Rotation paths and how fast each direction turns (degrees a step)
Each turn is a multiple of 5 degrees from 10 to 175, or 0.
Each row of a path follows its step; steps can be skipped.
Rotation 1:
step 2: [  0.0   4.1   3.3  -0.4  -1.3  -0.7  14.3  19.4   5.1  -6.5  11.4   7.3
  19.4   0.4   0.6  14.1  -4.0  12.3  -2.9  16.3  -6.2  20.0   4.4 -27.3
   8.9   0.2  10.5  -6.4  -6.5  -9.1  -4.6   2.0  18.0  22.5  -8.8  -5.8
   5.6  10.7   2.2   7.7  13.4 -10.3  14.4  10.5  -3.5]
step 3: [ 20.9  -9.5  -6.1 -15.1   6.6   2.6  19.8   8.9  -2.7  -6.6   0.8  -0.4
   1.0 -14.1 -20.5   7.4   5.8   2.5   0.6 -14.4 -22.3   7.3   0.5 -20.3
  12.9 -12.3  12.2   7.7   4.7  13.8  10.8  16.8   4.3  -9.9   4.7  15.8
   6.7  -3.0   4.7  -3.7   2.8   4.0   2.2   5.2 -18.6]
step 4: [-19.5 -21.3   1.9   1.0  -5.1  -6.4  -3.3   8.9  -7.5   9.9   1.1  10.8
  -4.9 -13.0  -5.2   6.0 -13.3  -6.9  -3.0  20.6  -3.4 -11.8  -8.0  -3.9
   6.5 -28.2  12.4  -8.9 -13.9  14.9  18.5  20.3   6.0  -9.3   0.2  -6.7
   3.3 -17.5  -3.4  -2.4   0.6   3.8  -9.3   1.8  -2.5]
step 5: [-11.1   2.1  -9.5  -9.8  12.7 -16.3 -14.1  -8.8  -1.2   2.7  -1.7  -5.4
 -10.9  -2.7  -4.8   0.3 -30.5 -13.0  -3.1 -15.1  10.3   0.5  -7.6 -12.1
  -8.2  -9.1   3.7   2.6  -7.9  -2.5 -10.4  10.3  13.9  -0.8  16.4  -8.1
  -1.3   5.3  -9.9   4.1  -3.0 -20.4 -20.0 -11.7 -18.6]
step 6: [ -6.5 -23.4  15.5  10.1  16.7  -7.5   3.2   6.9   8.2  17.1   8.8   0.3
  -7.0  -8.1  -3.9  -9.4  -0.9   0.8   4.5 -10.1   6.7   1.5 -13.3  -5.1
 -17.2  -8.6  18.5  -3.9  14.6 -10.1  -0.7 -19.9   7.1   9.0  -0.8  -3.8
  14.2  16.9   3.6   2.9  -3.9 -20.9   4.7 -15.7   9.7]
step 7: [  7.1   6.6  19.3 -19.8   6.2   4.0  21.9  17.7   8.9  -8.9 -12.8   2.0
 -16.4 -21.6   7.7   2.8  -0.1   7.7  -5.4  -4.7  -3.3   7.3 -22.4  -1.3
 -10.8  10.1   5.3  -2.3 -17.2 -15.2  -4.0  -8.0   0.6  -5.0  -5.0  11.5
  -5.7  -8.1  -8.1   8.3   5.1 -14.6   3.9  -6.2  12.7]
step 9: [ -6.2  14.7 -15.7  -2.2  15.5  -5.5  -2.8   9.1  -4.2   1.1  -8.4   6.1
   6.5   7.3  12.8  14.3 -13.7  -3.4 -21.3  22.2 -11.8  23.5 -11.3 -11.3
   5.3  -6.7  -3.2  -3.6   3.7  -1.5  15.9  -1.6   0.9  -3.2   4.3  -8.2
   1.7  -0.8  13.5  -6.2  -6.1 -17.7  15.2  17.4 -10.8]
step 11: [  0.3 -11.3  18.9  -6.5  21.1  -1.0  -2.0   3.7  -8.6  -5.7   4.8   2.6
   1.3  -7.7 -16.2   6.7   2.5   5.7   9.0 -10.9 -15.1  -7.4   1.4  -7.8
   6.5 -21.8  15.4  -8.7 -12.1 -10.3   0.9   7.6   6.4   5.0   1.8  -6.9
  21.4 -33.2   1.3  -1.7 -14.1   2.1   6.5   2.4  -9.0]
step 12: [ -2.8 -13.9  13.0  -9.9   4.2  -4.7  -2.8   1.8  -7.0   4.3 -30.1  -1.8
  -8.9 -12.7   1.3  -3.6 -22.0  -2.8  17.8   2.7  -5.5 -14.4   7.6 -14.6
   6.2 -16.8  11.8  -8.4 -17.5   0.2  -2.8  18.6  11.6   8.7  10.2  -1.7
 -14.4  15.5 -13.3   2.5   6.7  -3.5   0.4  -1.3   4.2]
[-4.6  0.7  7.6 -1.0  3.2 -4.1 -1.0 -2.5 -3.9 -2.9 -4.5  3.6  1.7  1.7
 -0.5 -3.7  5.8  3.3  4.1 -1.9  4.0 -1.8  2.9  0.5 -5.7 -2.1 -0.2 -2.3
  1.7 -3.1 -3.6 -2.4  5.3  0.1  4.0 -0.1 -0.3 -0.4 -5.2  0.9 -2.2 -2.3
  1.8 -1.3 -0.8] => 65
[-0.5 -8.7  1.1 -1.6 -2.8  0.9 -3.1  1.0 -1.4  4.9  3.9 -6.2 -1.0  2.9
 -1.7  1.4  6.2 -5.2  5.3  2.9 -1.2 -2.0 -1.3  1.9 -1.7  4.0  1.6  2.4
  2.8  4.0  1.1  1.2  4.0 -0.8 -2.0  0.9 -1.4  4.3 -3.3  0.8 -3.3 -1.3
  3.7  2.3 -0.5] => 160
[-1.7 -3.6 -1.7  1.9 -1.3  2.1  4.3 -2.7 -1.3 -0.4 -5.0  3.8  0.9 -1.4
  2.2 -3.7  5.9 -2.0  2.1 -1.8 -7.3  5.2 -0.1 -5.3  0.2  2.6 -3.0  3.5
 -4.3 -1.8  2.8  2.0  0.2  5.3 -3.7 -0.1 -3.4  0.2 -1.3  2.2  3.3  0.6
  2.5 -5.7  0.9] => 70
[-3.0 -1.4 -3.7  1.3  1.3 -2.0 -1.9 -2.3  2.0 -1.8  1.4 -3.0  6.9 -6.3
 -0.3 -0.3 -0.6 -1.3 -1.4 -9.5 -0.3  1.5  4.1  4.1  1.6  1.5  3.1  1.0
  0.1 -4.5  3.9 -1.6  1.9  0.6 -2.9 -0.1  0.0 -0.2 -2.7  5.7 -1.3  0.1
 -0.8  7.5 -2.1] => 130
[ 0.1  7.5  3.3  0.4 -4.4  5.6 -3.8  5.1  1.2 -1.4  0.1  3.8  4.8 -0.9
  4.4  0.4  2.4  1.2  0.5 -1.8  1.7  1.8 -4.5 -2.2  3.1  4.5  1.9  0.0
  5.7 -0.5  4.6  0.9  4.8 -5.4 -0.9  0.6 -0.3  2.2 -0.8 -2.4  3.5  0.5
  3.4 -0.8 -2.4] => 55
[ 0.6 -6.6  2.6  2.1  1.3 -0.3 -3.5 -1.4  1.3 -3.1  1.8  4.5 -4.8  0.6
 -0.8 -2.7 -5.6  2.9 -0.2 -2.2 -1.6 -3.1 -4.5  4.3  0.1  4.2  3.7  2.9
  1.3  0.8  4.5 -1.0  3.4  1.3  3.3 -0.4 -3.5  1.0 -1.4  0.8  4.1 -0.8
 -8.4 -4.5  0.0] => 45
[-2.0  2.2  1.9  2.3 -3.8  2.4 -1.7  2.4  2.1 -1.7 -2.7 -1.3  1.4  5.5
 -8.7  1.9 -4.1  0.9 -2.7 -2.3  2.2  2.5  6.1 -2.4 -3.3  5.4  2.6  4.5
 -4.2  4.7 -0.7  0.3 -0.2  0.0 -3.4  2.1  2.8 -3.2 -2.8  0.7 -2.1 -3.7
  0.3 -4.2 -0.7] => 135
Rotation 2:
step 1: [ -0.9  -3.2  -1.9  -4.3   3.7 -20.9 -12.3  13.4  -6.5  18.6  -4.2  -2.1
  -6.2  -1.3  13.5   2.3   0.0   6.0  11.9 -21.9  18.6   3.7  19.6   1.8
   5.6  10.1 -25.3  14.0  -5.3   4.3 -10.9   4.3  -1.0  -2.6   6.9   8.4
  29.6  -4.9 -13.1   8.5  -0.5   1.6  -2.9   4.8  -4.6]
step 3: [ -4.3   1.3  -9.1  22.8   3.5  -2.2  13.2 -18.3  16.4  -0.7  10.1  -7.7
  11.7  19.4   7.0  -8.0 -16.9  -0.5   2.0  -0.5  27.0   0.4   1.7   7.0
   1.9 -12.4 -19.7   0.1  -3.6  11.6  21.7  -6.9  14.1  -9.8  -1.4   5.8
   4.6   7.1  11.0 -13.3   4.6  -9.4   3.0  -1.9   2.5]
step 4: [-13.6  -2.7  14.1  -9.9 -14.8  14.5 -20.5  17.1   5.3  -4.8   0.7   7.1
  -1.0  -1.4 -13.5  -9.5 -14.2  14.0   6.7   4.7  24.2  -2.6  -7.6  10.2
   0.9   1.8  22.2   7.4 -13.5  16.9   7.8  -2.1   1.6   2.7  -2.5  -1.8
 -19.2   0.2  15.6   6.6  -6.4   1.5   9.6  -9.7  12.2]
step 5: [  5.8  -2.5   3.6  -9.3  19.7   2.2  15.4   1.8 -11.9 -17.3  -2.5  19.1
   9.9  16.1 -12.4  13.0  -4.0  -6.0  10.0  -9.6  -8.7  12.0 -23.1  -6.3
  -5.5   8.8  -0.2  15.4   9.3   4.8  -0.7 -14.0  -2.6  14.4   6.7   3.6
 -10.6  13.5  15.7 -14.1   4.9 -12.4  10.8   1.5  -7.9]
step 7: [ 13.5   7.6 -10.3  -2.4  -9.9  -3.2 -12.8   8.3 -22.5   7.3 -18.4   7.8
 -26.1  13.6  15.4  -2.0  -6.5 -14.5  -6.2  -0.2 -14.4  -2.5  -0.6 -10.5
  -1.3   1.5  -7.7  -7.2  -7.4  -2.2 -17.6  11.6  14.8  14.2   6.8   3.3
   8.9  12.4  -1.1   9.1  12.1  -3.7   7.5 -16.1  -6.2]
step 8: [  9.6   5.2  16.3  15.0   0.6  -1.2   9.8   5.4   2.8   6.0   7.5 -10.0
  -4.6  -9.9  11.3  -1.7  -8.0  14.9  -1.4  10.7 -19.7  -3.4 -10.1   0.3
  -0.2  -9.2 -12.2   6.8   3.9 -19.1  -3.8  -6.0 -15.5 -20.4 -13.6 -11.9
  26.1  13.8   5.4  12.0  -4.1  17.3   2.4  -8.6 -11.2]
step 9: [  4.4   5.8  11.3 -12.4  -2.6  -5.1  10.7 -20.8   2.7 -21.1  -1.8 -13.6
 -21.9   0.3  20.1 -12.3 -13.0  -6.7   3.8   5.7   1.6 -20.5  -1.1   7.1
  -2.5   1.4  -4.5  -5.3  -0.5   8.5  11.6  12.6  21.3 -19.2   4.1 -12.6
  -9.1  -3.5 -11.1  -7.0  -2.6   8.8 -13.0   7.2   6.8]
step 11: [  5.6   5.7  14.6 -23.1   5.3 -11.6   0.5   7.7   6.7  -7.1  10.3   0.4
  29.8  -3.3  -9.2  -3.5   7.5   0.0  13.5 -21.2   6.0  -9.1  -2.7   2.5
 -12.1  -4.7  17.8   2.7  11.3 -15.2   5.4  18.5  15.5  16.6   9.2  -3.0
   7.5  -3.1   4.6  -9.4  -7.9  -0.8  -1.9  12.5  -6.7]
step 12: [ 13.6  -3.9  -6.5 -15.6  -6.8  19.3  10.6  -2.9   3.3   6.2 -16.6   1.8
   5.2  -6.6 -17.5  16.8   4.5  -3.7 -23.6  -2.4  -6.4  17.7   8.8  -0.1
  -0.7  10.0  13.7  -1.7   6.0   2.0   2.2 -13.4   1.9   9.6  11.3  10.2
  -2.2 -16.3  -7.6  17.0   4.4   4.4 -25.0   9.9  -9.3]
[-3.7  3.4  0.7 -5.9 -4.3 -0.1  8.3 -1.1  2.0 -0.7 -4.1  4.8  2.9  0.1
 -2.3  4.3 -1.4 -0.8 -0.5  0.8  3.1 -1.0 -0.4  0.8 -1.7 -1.0 -6.3  1.1
  2.8 -6.0 -3.9 -0.2 -3.5  1.1 -1.6 -4.6 -0.4 -1.3 -1.6 -3.3 -2.1  4.0
  0.2 -4.5  2.2] => 115
[ 1.4  3.9 -1.0  4.1 -2.6  2.0  1.2  2.8  4.5 -1.9 -0.3  4.2 -3.6  4.7
  0.9 -2.0 -2.7  5.6 -0.1 -0.4 -1.1  2.2 -2.4 -0.6  5.3  3.2  1.6  3.5
  5.5  5.1 -1.9  0.6  2.4  1.8 -0.5 -6.8  0.1  7.3 -3.3 -0.9 -0.1 -1.9
  4.5 -0.1  0.6] => 25
[ 2.9 -3.4 -4.6 -0.5  1.1  1.9  3.7  3.2 -0.1  2.6  2.1  3.1 -1.6  2.1
 -8.6  6.0  2.0  1.2 -1.3 -5.9 -0.8 -1.1 -2.7  4.2 -3.5 -2.2  6.9  2.6
 -2.1 -2.0 -1.5  0.3  4.3 -1.6  2.0 -2.8 -2.6 -4.3  0.6 -0.2  2.3 -4.1
  2.0 -0.7 -0.2] => 55
[-1.6 -2.6 -0.3 -3.2 -2.8  4.6 -6.6 -1.1 -3.0  2.5  4.5  2.7  2.6  3.6
  0.5  3.1  5.4  1.6 -4.6  0.2  5.0  4.0  1.0  4.0  3.4 -1.5 -6.9  1.2
  0.4  0.8 -0.9 -0.8 -0.4 -3.3 -0.7  0.3  0.1  1.0 -0.3 -3.2 -2.8 -3.7
  1.6  7.2  1.9] => 25
[ 4.1 -3.2  0.1 -1.5 -4.9 -4.3  1.4  1.7  4.8 -0.9 -5.9  0.0  0.8 -1.1
 -5.3 -4.5 -2.1  3.0 -0.6 -5.3  3.1  2.8  4.1 -2.4  3.2 -3.5 -1.7  1.8
  1.5 -0.6  6.8 -1.7  1.8  2.9 -5.3  3.2 -1.8 -1.9  3.3 -1.0 -0.2 -1.8
 -1.9  4.5 -0.5] => 40
[-0.6  2.7 -2.0 -1.8 -1.4  5.7  0.9 -4.0 -5.2  2.5 -4.2  4.7 -2.1  4.3
 -2.5 -0.5 -4.6 -5.7  2.2  3.1 -3.2  0.9 -1.6 -1.3  2.1  1.6  1.0 -4.8
  0.8 -1.0  0.0 -2.4 -0.8  0.5 -4.8  1.0 -4.2 -1.1  0.2  4.6  5.3 -0.4
  1.5  6.8 -3.6] => 145
